(in the rows, 128 means zero)
One turn moves every row onto another: examples first, then more rows asked:
z87: [130 107 139 141 115 137 163 132 106 120  98 151 133 139]
z552: [110  75 136 115 113 125 132 118 121 126 120 132 108 130]
z346: [ 80  91 121 108 119 144 108 149 166 113 119 122 142 136]
z447: [ 98 152 156 144  87 138 125 129 161  98 152 142 144 110]
z152: [112 125 126 107  95 121 107 148 144  95 102 154 157 176]
z826: [ 97 140 114  95  83 135 141 133 132 139 131 153 155  90]
z529: [112 112 114 107 116 100 106 140 126 142 138 116 118 113]
z8: [121 122 115 112 116 121 128 150 135 100  89 154 153 174]
z803: [120 129 163 142  71 145 132 135 119 108 115 160 153 148]
z589: [ 91 118 141 126 111 126 122 118 164 109 157 125 117  99]
z297: [105 105 119  94 104 114 100 140 149 101 110 142 141 170]
z595: [113 137 150 146  80 148 127 120 149  98 135 148 172 156]
z157: [114 101 108 100 125 113 121 142 140 105  97 142 138 168]
z568: [128 148 143 144 123 139 123 140 144 162  88 137 156 134]
z573: [126 128 131  81 136 119 138 101 147 111 108 102 134 134]
z334: [111  84 116 126 138 129 145 106 144 118 129 122 127 137]
z622: [100 136 109  95  91 134 148 133 129 141 127 152 152  88]
z187: [129 123 126 153 126 144 168 121 132 108 111 145 158 149]
z491: [109 143 137 116  75 110  86 147 133 129 147 130 144 125]
z149: [138 173 165 119 111 141 126 125 138 102 114 160 142 114]
z935: [ 97  99 111 123 142 148 142 155 151 116  98 130 147 137]
z811: [139 155 138 101 129 129 156 111 138 105  94 118 156 143]
z291: [143 164 150 118  75 141 138 136 138 112 134 142 167 146]
z978: [100 142 112  98  86 136 147 134 129 139 128 155 156  90]
z695: [ 95  97 140 119  92 133 104 105 161 108 153 125 141 144]
z195: [142 148 145 112 147 133 145 119 131 113 104 149 121 104]
z832: [115 140 149  77 102 122 111 101 159 104 124 106 146 140]
z965: [ 84 120 137 122  93 154 105 157 166 103 118 137 167 146]
z879: [116 155 142 158 117 141 162 135 145 102 127 148 144 109]
z738: [107 122 145 118 112 129  86 127 162 165 114 120 137 127]
z146: [128 167 155  97  96 133 129 111 149  97 110 121 167 148]
z841: [124 127 148  92 137 124 114 109 146 115 127 136 106  99]
z101: [ 96 135 111  93  87 134 143 131 131 140 131 151 150  88]
z197: [100 128 127 138 116 159 138 164 151 105  96 144 171 147]
z752: [134 136 110 132 130 109 143 152 108 140 111 132 135 118]
z929: [120 152 168  98 102 132  95 114 153 104 135 146 127 108]
z306: [108 122 127 140 141 129 160 124 148 113 133 130 117  98]
z934: [130 167 133 141  89 119 124 159 115 127 120 145 161 130]
z555: [133 103 118  87 126 119 141 117 140 132 139 112 116 124]
z603: [156 141 123 117 125 134 175 132 123 125 114 134 145 135]
z212: [120 121 131 128 139 130 116 130 149 170  96 122 134 125]
z492: [121 127 146  87  75 126 104 119 155 119 159 120 138 134]
z274: [100  97 160 116  70 132 102 121 134 114 137 141 128 139]
z379: [115 149 156 135  97 139  94 137 158 157 107 135 159 137]

z552 turns into z274
z334 turns into z695
And these:
z555 turns into z492
z841 turns into z929
z752 turns into z529
z306 turns into z589
z965 turns into z197
z146 turns into z811
z157 turns into z297
z738 turns into z379
z978 turns into z622

One turn moves every row onto another: examples first, then more rows asked:
z353: [109  88 100 102 139 128 142 150 133 121 131 166 135]
z489: [128 123 124 101 102 122 155 100 109 132 101 152  92]
z422: [152 111 119  99 137 135 135 110  89 129  92 156 169]
z706: [128 117 124 102 108 138 125  80 104 120 116 144  97]
z223: [109 138 112 123 148 135 128 115 145 136 162 119 124]
z905: [135 110 115  96 123  87 149 128 100 149 159 150 139]
z899: [110 103 108 144 147 133 138 150 144 152 117 153 103]
z188: [156 115 121 119 116 130 148  91 127 123  96 128  97]
z125: [127  91 111 116 151 127 119 120  82 139 147 110 142]
z362: [ 85 108  92 145 126 119 137 137 112 134 129 148 119]
z33: [147 104 129 159 155  96 152 104 122 157 131 154 129]
z78: [126  83  93 138 147 107 143 142 101 130 127 168 122]
z599: [135 130 108 140 131 130 125  96  83 131  92 150 162]
z938: [143 128  83 119  97 135 132 143 106 148 144 161 130]
z986: [139 120 114 108 148 112  89  98 135 109 113 160 113]
z549: [100  88 120 112 160 109 138 147 128 143 132 131 118]
z948: [144 120 119 111 116  94 126  98 135 121  97 108 122]
z349: [120 145 136 115 130 119 123 134 123 175 136 150 168]
z34: [124 116 132 103 135 106 124  81 107 121 120 171  96]
z287: [148 125  95 152 145 131 119 130 104 155 146 122 107]
z761: [160  98 116 114 128 148 122 150 130 172 118 162 128]
z521: [122 120  97 133 129 161 138 108 141 114 141 161 151]
z833: [139 123 100 106 131 110  98 120 133 114  97 112 122]
z766: [147 119 116 100 114 105  92 104 144 125 101 149 125]
z720: [121 132 156 115 154 134 126 102 127 167  91 137 139]
z48: [ 91 124 125 111 102 109 136 123 128 164 136 137 149]
z687: [149 125 134 107 146 148 120 140  99 174 137 161 152]
z254: [140 144 130 150 151 108 148 119 122 161 130 141 164]
z809: [135 125 122 116 150 154 140 120  78 145 147 135 157]
z690: [141 143 114 142 144 154 159 115 115 135 136 145 164]
z351: [152 119 108 111 112 115 141 124 118 133  85 115 100]
z947: [132 115 148  79 146 136 134 112 114 148  95 142 159]
z989: [145 106 127 103 126 110  92  89 104 131 114 157 102]
z201: [151 117 127 108 155 116 150 123 156 145 154 163 126]
z432: [119 146 128 150 138 138 120  94 115 153  88 146 143]

z761 turns into z521
z549 turns into z78
And these:
z809 turns into z254
z432 turns into z947
z938 turns into z223
z489 turns into z833
z188 turns into z766

One turn moves every row onto another: examples first, then more rows asked:
z525: [112 129 174  98 110 128 135 133 139 154 157 114 125 145 141  81 147 130]
z19: [108  95 160 116 128 143 113 154 118 173 134 146 128 124 114 110 132 131]
z483: [151 110 133 153 154 156 137 135 159 111 123 103 137 158 181 129 136 115]
z225: [167 125 129 143 154 159 142 122 154 118 127 102 135 171 175 116 142 116]
z815: [ 96  97 153  98 114 127 114 130 140 150 128 124 144 107 146 125 121 145]
z284: [127 128 125  95 125 139 123 149 142 177 147 146 137 143  95 103 137 148]
z539: [117 128 147 148 142 142 119 155 151 121 132 113 116 144 165 162 135  84]
z920: [103 102 145 119 122 135 120 154 127 174 110 143 131 110 121  98 135 120]
z196: [ 89  99 143 103 115 120 122 151 160 150 137 128 142 112 138 122 123 144]
z684: [166 133 104 115 149 153 113 122 169 114 130 107 122 165 151 154 151 124]
z822: [154 159 121 125 149 145 126 120 131 153 128 129 109 169 130 137 136  80]
z56: [103 121 165 104 111 138 126 167 158 138 163 117 142 132 143 108 147 155]
z547: [155 175 132 119 140 151 127 129 144 128 145 108 122 173 152 141 150 100]
z69: [145  95 121 160 161 157 132 146 159 121 114 118 136 150 166 138 129 112]
z217: [147  99 118 128 155 135 114 105 153 131 108 116 100 153 148 144 134  89]
z990: [115 133 169 103 109 134 133 132 124 156 128 114 130 130 149  74 155 122]
z234: [115 126 161  97 113 151 115 156 142 138 158 118 152 128 144 119 150 168]
z79: [127 130 116 145 151 150 113 164 154 133 128 132 123 142 137 177 130  99]
z683: [166 118 130 140 161 161 113 142 145 131 135 122  99 176 133 135 158  99]
z762: [155 117 101 124 153 153 110 135 172 115 126 114 124 155 147 166 145 126]
z667: [128 147 124  81 110 133 128 118 137 164 119 122 149 125 133  92 144 146]
z600: [131 154 142 125 133 138 125 126 157 113 137  97 123 153 177 154 138  95]
z677: [154 108 141 146 158 161 112 154 151 119 136 116  99 169 146 141 159 100]
z908: [132 128 128  92 124 153 113 147 131 170 144 143 148 132 105 118 139 164]
z786: [101  94 144 114 127 127 121 156 140 176 135 148 126 126 108 108 126 127]
z230: [126 139 134  78 113 121 132 112 146 167 144 123 139 142 123  91 135 142]
z698: [175 127 114 140 159 159 141 115 146 134 118 114 132 174 157 114 137 110]
z852: [ 97 112 133 104 109 131 119 152 152 146 116 125 153  98 148 119 135 148]
z131: [156  99 104 156 166 158 132 140 153 136 108 128 137 154 147 137 125 112]
z999: [147 106 132 127 149 136 117 103 154 120 116 103 101 158 165 138 141  88]
z647: [139 140  98 126 151 139 118 126 145 150 114 136 119 148 126 164 120  89]
z624: [121 124 184 101 117 145 124 134 114 158 153 122 128 142 138  86 150 133]
z870: [170 116  99 145 165 156 135 121 147 143 110 126 134 165 143 125 127 110]
z375: [130 134 127 104 123 154 120 163 130 174 128 145 142 128 106  98 151 146]
z724: [124 126 142  78 113 128 122  98 127 166 132 125 140 129 131 101 129 144]
z64: [112 134 161 112 110 152 122 175 141 140 143 116 148 123 148  98 162 151]

z762 turns into z677
z815 turns into z234
z525 turns into z230
And these:
z822 turns into z647
z375 turns into z920
z131 turns into z69

One turn moves every row onto another: examples first, then more rows asked:
z543: [152 138 135 128 128 109 114 149 128 138 169 134 125 104 111  95 145  79
 106 112 143 150 150 131 161 141 139 150 139  96 118]
z615: [101 137 127 110 129 124  79 149 101 148 104 145 138 173 111  90 116 129
 107 139 112 154 133 158 137 135  97 108 143 125 135]
z435: [142 135 140 133 135 116 115 137 139 140 151 127 115  98 104  73 152  89
 125 100 139 155 154 118 154 146 128 135 141 102 114]
z839: [130 155 165 118 120 113  86 155 127 136 130 160 137 153 127 150 140 130
  89 106 136 122 130 120 131 106 106  69 130 122 135]
z190: [124 144 132 122 101 102  97 126 115 135 134 163 135 147 112 110 135 125
 112 122 169  94 106 135 135 105 143 144 112 116 118]
z518: [134 136 148 132 116 136 128 160 116 129 108 132 102 137 148 140 145 166
 110  79 110 134 116 162 122 108 126 122 141 126 160]
z680: [118 108 148 146 126 130  94 148 112 163 134 101 131 154 128  98 115 107
 108 111 153  92 114 110 180 167 116 109 143 129 123]
z122: [129 128 127 132 141 125 106 157 110 132 101 113 159 155 161 144 126 151
 149 118 112 128 118 155 133 176 111  88 163 131 119]
z132: [134 141 154 131 116 134 117 141 125 109 114 126 116 138 131 126 159 175
 127  78 115 160 123 166 124 133 131 129 141 119 150]
z759: [126 135 115 132 130 136 103 161 125 128 107 109 163 159 161 136 116 152
 142 124 125 117 111 154 120 156 107  84 150 130 100]
z330: [146 151  95 114 150 112 132 153 117 112 113 127 153 108 106 137 160 131
 137 123  89 164 135 142 135 140 124 140 158 138 118]
z153: [104 109 145 139 119 140  82 154 103 160 134 110 138 151 113 108 117 110
  94 121 155 101 108 120 183 155 113 127 131 120 141]
z124: [157 144  87 115 146 117 131 162 124  96 111 126 140 124 117 157 162 128
 138 124 103 143 133 126 132 143 130 150 157 146 127]
z755: [112 108 151 144 122 128  89 156 104 147 131 106 143 133 138 101 127 104
 105 108 149  85 102 103 180 157 112 115 141 127 130]
z888: [143 155 135 149 136 154 126 135 157 134 128 147 133 127 118 157 126  98
  98 116 137 149 146  93 104 118 128 105 116 120 130]
z722: [102 158 121 124  98 102 109 130 110 136 130 152 152 149  88 119 146 121
 101 126 157  96 118 134 150 123 143 144 120 118 142]
z725: [158  85 112 150 138 133 136 167 130 132 136 129 141 126 129 142 133 116
 142 102 129  93 152  96 123 143 150 126 166 118 103]
z946: [137 146 121 129 101 137 120 132 154 121 112 130 140 145 134 158 107 130
 128 114 128 125 100 138 125 103 171 150 136 134 113]
z36: [129 152 126 130 129 166 125 151 145 135 148 158 128 127 117 138 121 114
 111 115 130 158 173  84 112 120 121 122 120 127 130]
z995: [135 131 140 171 110 140 142 149  92 150 146 138  94 141 125 117 132 115
 136  83 167 121 106 118 117 149 120 127 132 113 138]
z563: [147 133 129 128 136 117 112 140 110 140 172 107 122 100 102  91 140  84
 117 104 141 150 150 120 157 154 126 140 136 100 131]
z233: [100 164 131 127 112 108 124 125 114 157 129 162 145 136 103 117 126 129
 106 126 145  92  99 136 135 115 148 145 128 111 123]
z265: [139 114 134 174 122 143 146 138  98 137 134 141  94 130 129 118 144 124
 105  88 161 118 125 120 113 123 117 136 113 115 143]
z937: [148 147 128 127 113 123 125 111 145 105 123 126 142 151 141 138 113 140
 113 101 129 120  99 115 138 107 158 146 137 155 100]
z457: [125 130 143 168 122 147 144 139  82 146 141 144  95 121 138 123 127 127
 121  80 163 130 109 110 133 115 124 126 146 119 143]
z769: [164  96 116 133 138 137 128 156 147 132 155 129 122 131 107 144 128 112
 139 100 130 115 162  90 138 142 147 127 169 126  97]
z914: [157  87 113 144 141 134 119 161 131 140 146 123 135 124 115 142 126 111
 148 114 112 117 150  84 124 156 149 123 156 119  92]
z264: [107 135 123 114 119 117  83 150  99 134 109 124 137 156 123  74 120 117
 101 128 110 158 134 161 146 111 107 120 147 122 152]
z874: [125 104 156 152 120 141  79 171 118 161 133 107 134 140 115 104 128 117
 101 116 142  87 109 112 173 151 117 101 130 110 129]
z735: [157 156  90 134 147 120 134 165 126 102  99 133 144 121 118 139 161 115
 138 126 110 168 140 135 142 124 116 131 151 140 129]
z574: [158 138  85 123 150 123 136 158 120 115 107 126 153 125 114 147 152 127
 133 124  97 168 138 137 158 138 131 148 152 141 120]
z768: [105 149 151 139 125 101 103 150 126 142 123 146 130 164 116 160 137 131
  75 101 129 141 124 111 128 107 111  76 133 112 109]
z280: [101 138 120 108 129 105  77 148 107 145 107 130 137 165 121  86 122 121
 120 128 120 161 149 153 163 126 103 105 152 123 141]
z619: [132 162 141 132 138 150 117 140 159 145 134 161 122 115 138 136 135 122
 112 117 128 145 148  71 119 115 123 111 119 135 126]
z739: [135 140 136 123 145 119 111 142 130 138 155 116 106 102  98  85 139  87
 120 109 133 146 163 116 157 151 135 151 145 104 128]
z818: [129 132 114 127 124 123 109 153 103 126  99 110 157 156 145 145 139 153
 144 105 121 142 116 156 115 164 102  84 153 141 106]
z191: [121 127 126 140 123 129 111 161 112 141  99 119 150 152 147 132 123 144
 148 109 114 135 106 151 127 157 110  68 169 129  91]
z117: [118 129 153 125 124 106  91 162 134 139 135 158 127 190 127 153 137 136
  84 108 123 129 130 116 123 124 106  78 147 114 127]
z288: [152  92 112 139 144 126 126 167 134 132 147 103 131 127 117 154 127 114
 138  98 120 109 138  84 135 148 138 125 165 129  86]
z512: [149 137 127 128 106 137 118 136 149 114 121 125 158 153 134 157 113 126
 128 107 117 117  90 108 133 123 151 156 136 159 122]
z566: [ 98 145 117 101 139 128  89 159 104 141 112 149 138 154 123  77 119 128
  98 137 112 150 136 149 164 120 105 120 153 119 135]
z184: [124 139 151 137 140 123 121 138 118 113  99 124 100 136 136 123 157 172
 110  78 110 136 114 141 106 124 135 127 138 110 148]
z24: [151  91 105 144 152 134 132 163 141 118 144 123 128 138 120 140 121 117
 123 112 120 102 141  87 134 142 139 126 169 118  82]
z817: [ 93 142 120 109 135 117  84 145 100 149 105 141 139 150 124  81 137 125
 104 144 117 160 140 149 162 139 105 119 145 128 144]
z431: [125 115 119 133 141 130 102 156  98 137 107 121 158 162 149 142 125 153
 141 116 118 134 105 144 132 160 108  81 171 135 102]
z199: [139 128 153 135 122 122 111 141 132 156 164 124 112  99 110  96 143  79
 120 103 144 140 147 120 156 163 130 146 141 108 136]
z927: [115 110 138 140 126 122  86 161 111 159 139 103 126 150 113  98 119 118
 112 128 138  79 114 114 179 161 108 116 130 122 131]
z750: [133 152  86 122 145 116 137 155 119 103 101 114 157 105 119 140 166 118
 126 117 100 157 127 135 137 138 129 140 157 132 132]

z927 turns into z563
z191 turns into z566
z265 turns into z888
And these:
z543 turns into z725
z36 turns into z512
z233 turns into z457
z818 turns into z615
z680 turns into z739

One turn moves every row onto another: examples first, then more rows asked:
z664: [153 105 170 129 124 149 133 136 136 125 130 126 112 180 115 143 132 146
 123 127 134]
z902: [116 129 158 141 125 138 103 123 137  96 168 160 142 117 117 138 125 103
 126 109 132]
z778: [114 137 129 105 116 133 108 125 136 121 144 152 154  93 156 117 139  96
 118 123 113]
z911: [117 131 143 149 118 174 119 122 107 126 119  88 138 144 113 151 119 155
 142 117 120]
z887: [133 152 130 126 121  79 141 121 120 143 109 108  94 105 128 130 129 119
 116 158 147]
z697: [159 128 126 114 103 127 124 163 120 153 131 110 170 147 100 121 150 131
 136 125 141]
z493: [124 147 170 124 124 133 134  95 133 105 130 151 128 134 124 168 124 123
 114 135 151]
z18: [126 127 109 161 144 101 140 128 145 125 177 146 130 122 125 119 149 133
 117 102 119]
z849: [124  97 147  87 102 149 144 132 120 148 102 112 107 154 131 134 125 148
 123 139 133]
z404: [148 126 148 115 105 131 124 141 124 152 139 117 157 129 140 112 167 141
 125 135  90]
z794: [141 136 107 137 130 167 103 154 120 131 115  87 146 152 147 129 129 129
 137 111 117]
z80: [118 124 135 146 125 190 115 123 123 127 126  99 145 137 121 132 121 146
 139 112 104]
z893: [136  97 169 138 113 139 107 150 124 124 162 126 120 149 131 120 146 138
 132 116  95]
z867: [154 138 116 150 149 106 121 147 159 126 138 133 111 117 109 102 124  93
 119 128 150]
z164: [143 160 111  99 121 119 118 138 134 126 119 139 162 124 141 138 136  91
 117 128 160]
z556: [134 131 117 139 133 185 112 136 132 131 118  98 151 141 139 122 128 135
 133 113 103]
z120: [114 131 119 105 106 110 103 154 107 109 131 129 125 133 130 150 111  92
 133 115 177]
z741: [103 111  92 126 125  96 155 133 118 133 135 123  96 138 112 142 114 137
 124 109 173]
z846: [135 137 133 133 142 123 146 105 163 139 123 139 111  94 118 101 127 113
 108 148 124]
z775: [118  90 124  96  90 136 117 168 105 146 125 105 129 142 107 118 122 131
 142 118 144]
z89: [ 98 112 146 144 122 115 129 114 133 127 145 131  90  84  98 108 110 118
 126 134 128]
z336: [115 131  81 133 127  89 141 137 129 145 158 129 139 105 138 108 151 127
 119 110 122]
z275: [121 137 132 137 113 157 116 132  94 131 109  75 132 148 132 156 123 152
 142 123 124]
z960: [128 139 145 153 125  93 135 123 125 125 134 118  98 115  79 136 113 121
 129 139 167]
z670: [121 136  73 117 125  88 157 136 124 150 130 120 131 122 123 128 136 132
 119 118 160]
z357: [ 92 127 149  95 102 119 122 114 104 114 119 132 102 118 150 160 113 117
 121 134 148]
z601: [ 93 104 119 133 131 109 159 107 128 126 142 134  79 132 131 142 119 150
 114 116 140]
z175: [129 136 114 134 117 153 103 153  99 131 110  74 132 151 147 143 126 137
 141 115 122]
z391: [123 127 112 131 124  85 109 154 124 133 134 113  88  98 138 101 123  96
 126 133 134]
z210: [122 124 129 154 147 110 160 100 148 124 156 147 104 134 131 138 140 149
 107 117 125]

z601 turns into z210
z849 turns into z664
z175 turns into z275
And these:
z120 turns into z357
z887 turns into z960

